[ 99 139 113 141  71 125 140 134 114 116 135 139 141 138 118 111 108 135
 141 174 133 106 121 134 151 124 121 123 142 117 101 153  83 112 152  89
 125 168 135 146 172 149] = budim
[165 118 114 107 158  67 109  68 227 179 110 147  55 121 176 149 108 175
 120 122 196 154 116 101  90 158 115 125  23 192 101  83 112 152 153 141
 203 117 195 100 116  64] = neket
[105 138 129 135 114 188 152 135  91 108 138 141 118 139 135 116 135 141
 111 121 127 139 134 153 187 106 114 138 165 113 138  99 151 130  93 159
 127 126  83 156 121 162] = babut
[ 73 156 139 175  87 141 157 128  84 115  99 112 143 114  94 158 121  99
 121 159 135 122 140 122 179 118 121 138 154 111 120 139 137 117 100 108
 148 154  94 150 153 160] = lifaf
q: [118 139 135 116 135 141 111 121 127 139 134] : babut
next: [127 126  83 156] : [121]
back: [113 165 138 114 106] : babut
next: [118 114 107 158] : [67]
next: [116 135 139 141 138 118 111 108 135 141] : [174]
q: [101 153  83 112 152] : budim

[102 117 199 176  50 106  65  73 102  54 167 125 124  58 192  95 220] = Lib
[200  36 185 119 129 190 210  35 163 210 109  91  92  92  98 119 142] = Dimin
[ 47  95 105 216 197 153  54  55  98 159  43 185 216  56  89  99 120] = lifaf
[183 207 114 222 167 142  38 141 185 140  51 193  73 132 131 107 195] = neket
[210 130 138 194 105  57 177  90  60 116 205  30 217 193 161 100 200] = gife
[183 207 114 222 167 142  38 141 185 140  51  96  73 132 131 107 195] = kebus
[ 47  95 105 216 197 153  54  55  98 159  43 185 216  56  89  99 136] = budim
[ 61 180 172  83  55  70 175  36  54 167 102 217  43 130 146  55 187] = zavi
q: [ 47  95 105 216 197 153  54  55  98 159  43 185 216  56  89  99 136] : budim
q: [ 43 185 216  56  89  99 120] : lifaf
back: [124 125 167  54 102  73  65 106  50 176] : Lib
back: [ 30 205 116  60  90 177  57 105 194] : gife
back: [167  54 102] : Lib
back: [146 130] : zavi

[170 137 125 127 133 202  79 107 101 132 197 129 147 133  98 102 228 158
 115  38 140] -> zavi
[ 58 150 128 111 156 231 169 233 166 131  83 123 150  98 164 237  61  92
 212 164 120] -> gife
[178  96 135 136 178  90 182 169 104 162 142 142 178  72  91  79  27  98
  65 113  97] -> Kaz
[111  98  90  99 136 178 133 140  98  13 241 134 176 144 191 167 249 185
  94 174 182] -> Lib
[128 132 104 127 119 163 118 172 179 151 208 140 125 160 181  96 135 118
  98 108  86] -> kebus
back: [178 136  99  90  98] : Lib
q: [181  96 135] : kebus
back: [174  94] : Lib

[  9 128 121 178 104 147 145 103 115 162 168 108  53 159 164 135] : nas
[ 96 128  71 108 115 103 147 162  53 104 159 178 145 168 153 114] : Dimin
[ 96 128  71 108 115 103 147 162  53 178 145 153 159 168 104 106] : kebus
[128 117  95  68  72 108 128 122 151 128  55 128 128 171 148 128] : babut
next: [108 115 103 147 162  53 104 159 178 145 168] : [153]
q: [104 159 178 145 168 153] : Dimin
q: [104 106] : kebus
q: [ 96 128  71 108 115 103 147 162  53 104 159 178 145 168 153 114] : Dimin
q: [ 95  68  72 108 128 122 151] : babut
q: [ 96 128  71 108 115 103 147 162  53 178 145 153 159 168 104 106] : kebus
next: [95 68] : [72]

[ 79 103 119 122 104 173  87  75 105 122 123 114  97 110 117 142 147 140
 116 105  94 146  71  90  76  97  91 102  80 110] -> babut
[ 79 103 119 122 104 173  87  75 105 122 123 114  97 110  84 142 147 140
 116 105  94 146  71  90  76  83  91 102  80 110] -> zavi
[ 37 116 110  98  88 191  23  68  86 160  56 115 107  32  74  59 156 119
  91 138 123 140 104 134  38 114 136  78 120  20] -> gife
[ 93  94  83 133  96 104 100 118 129  97  91  97 115 113 123 101 101 113
 107 115 128 103 126 126 107 132 123 121 119  99] -> neket
[104  93  96  86  80 100 120 121 123 104  56 100 195  52  83  46  79  78
  83 166 190  92 171 208  75 176 211 150 198  37] -> lato
[104  75 104 125 115  74  58  81 213  76 103  90 119 174  78 143  63  69
  80  66 169 116 176 141  64 182 124 188 111 120] -> Dimin
[ 75  90 116 123 112 108  69  81 166 110  93 107 125 122  83 108  90  72
  71 111 161 129 161 150  85 157 140 149 131  91] -> lifaf
[211 124  83 133 132 123 100 121 120 129 116 134 114 114 116 116 119 204
 110 105 118 135 112 115  98 120 116 120 108 108] -> Kaz
[115 124 134 133 132 123 100 121 120 129 116 134 114 114 116 116 119 108
 110 105 118 135 112 115  98 120 116 120 108 108] -> nas
q: [115 124 134 133 132 123 100 121 120 129 116 134 114 114 116 116 119 108
 110 105 118 135 112 115  98 120 116 120 108 108] : nas
q: [211 124  83 133 132 123 100 121 120 129 116 134 114 114 116 116 119 204
 110 105 118 135 112 115  98 120 116 120 108 108] : Kaz
q: [ 66 169 116] : Dimin
next: [ 80 100 120 121 123 104  56 100 195] : [52]
q: [121 123 104  56 100 195  52  83  46  79] : lato
q: [191  23] : gife

[163 197  87 173 139 122  79 152 149 200 104 211 127 160] = gife
[129 159 110 101  14  70 126  97 206 125  51 142 131 162] = budim
[100  80  30  14 101  70  80 145 163 197  89 211 127 164] = babut
[157 190 223  77  93 121 175  98 123  55 137  48 130 104] = neket
back: [127 211  89 197] : babut
next: [101  14  70] : [126]
q: [163 197  89] : babut

[168 107 134 170 146  72] -> kebus
[155  97  71 127 154 138] -> zavi
[182 120 155 160 137  72] -> lato
[137 139 123 150 126 109] -> Kaz
[136 120 145 103  87  72] -> Dimin
[170 168 134 107  33 118] -> gife
[ 90  20  32  50  73 151] -> Lib
[136 120 145 103  87 140] -> neket
back: [170 134 107 168] : kebus
q: [146  72] : kebus
next: [90 20 32] : [50]
q: [136 120 145 103  87  72] : Dimin

[153 142 138 144 114  69  97 136 102 168]  lato
[159 109 133 150  83  70 127  77  23 218]  Dimin
[133 128 190 182 117  63 115 125 109 125]  Kaz
[131 131 177 135 161  66 102 143 121 104]  zavi
[ 62 110 107 147 179 139 163  63 160 209]  neket
[ 51 126  92 163  95  82 135 141 181 209]  babut
[167 150 100 101 126  76  81 149 101 190]  nas
[111 142 132 167 140  87  43 153 204 122]  lifaf
[153 110  92  95 163  82 136 116 151 107]  gife
[125 112  95  50 191  94 115 109 161 218]  budim
q: [133 128 190 182 117  63 115 125 109 125] : Kaz
q: [ 62 110] : neket
back: [139 179 147 107] : neket
q: [112  95  50] : budim
back: [ 82 163  95  92] : gife
q: [163  82 136 116 151 107] : gife

[176  85  59 128  93 108] -> nas
[ 80 183  51 143 114 234] -> zavi
[165  83 131  62  59  93] -> Kaz
[181 134 102 115 142  51] -> gife
[176 128  59  85 111 136] -> lifaf
back: [142 115 102 134 181] : gife
q: [176  85  59 128  93 108] : nas
next: [176 128  59  85] : [111]

[124 144 101 114 119 148 134 157] -> gife
[137 119 151 121 139 123 137 141] -> neket
[113 117  90 116 118 118 130  46] -> nas
[248 197  69  87 166 126  74 143] -> kebus
[162 149 113  26  74 115 127 135] -> lato
[139 107 191  99 140 122 158 136] -> zavi
[101 124  65 165 127 118 114 105] -> babut
[190 137  73 172 219 100 114  95] -> budim
[105 120 209 198 139 137 123  50] -> Lib
[130  59 124 147 202 139 240 148] -> lifaf
[113 119 127 142 121 130 131 153] -> Kaz
back: [137 123 139] : neket
q: [ 74 115 127 135] : lato
q: [ 87 166 126  74] : kebus
q: [ 73 172 219 100] : budim

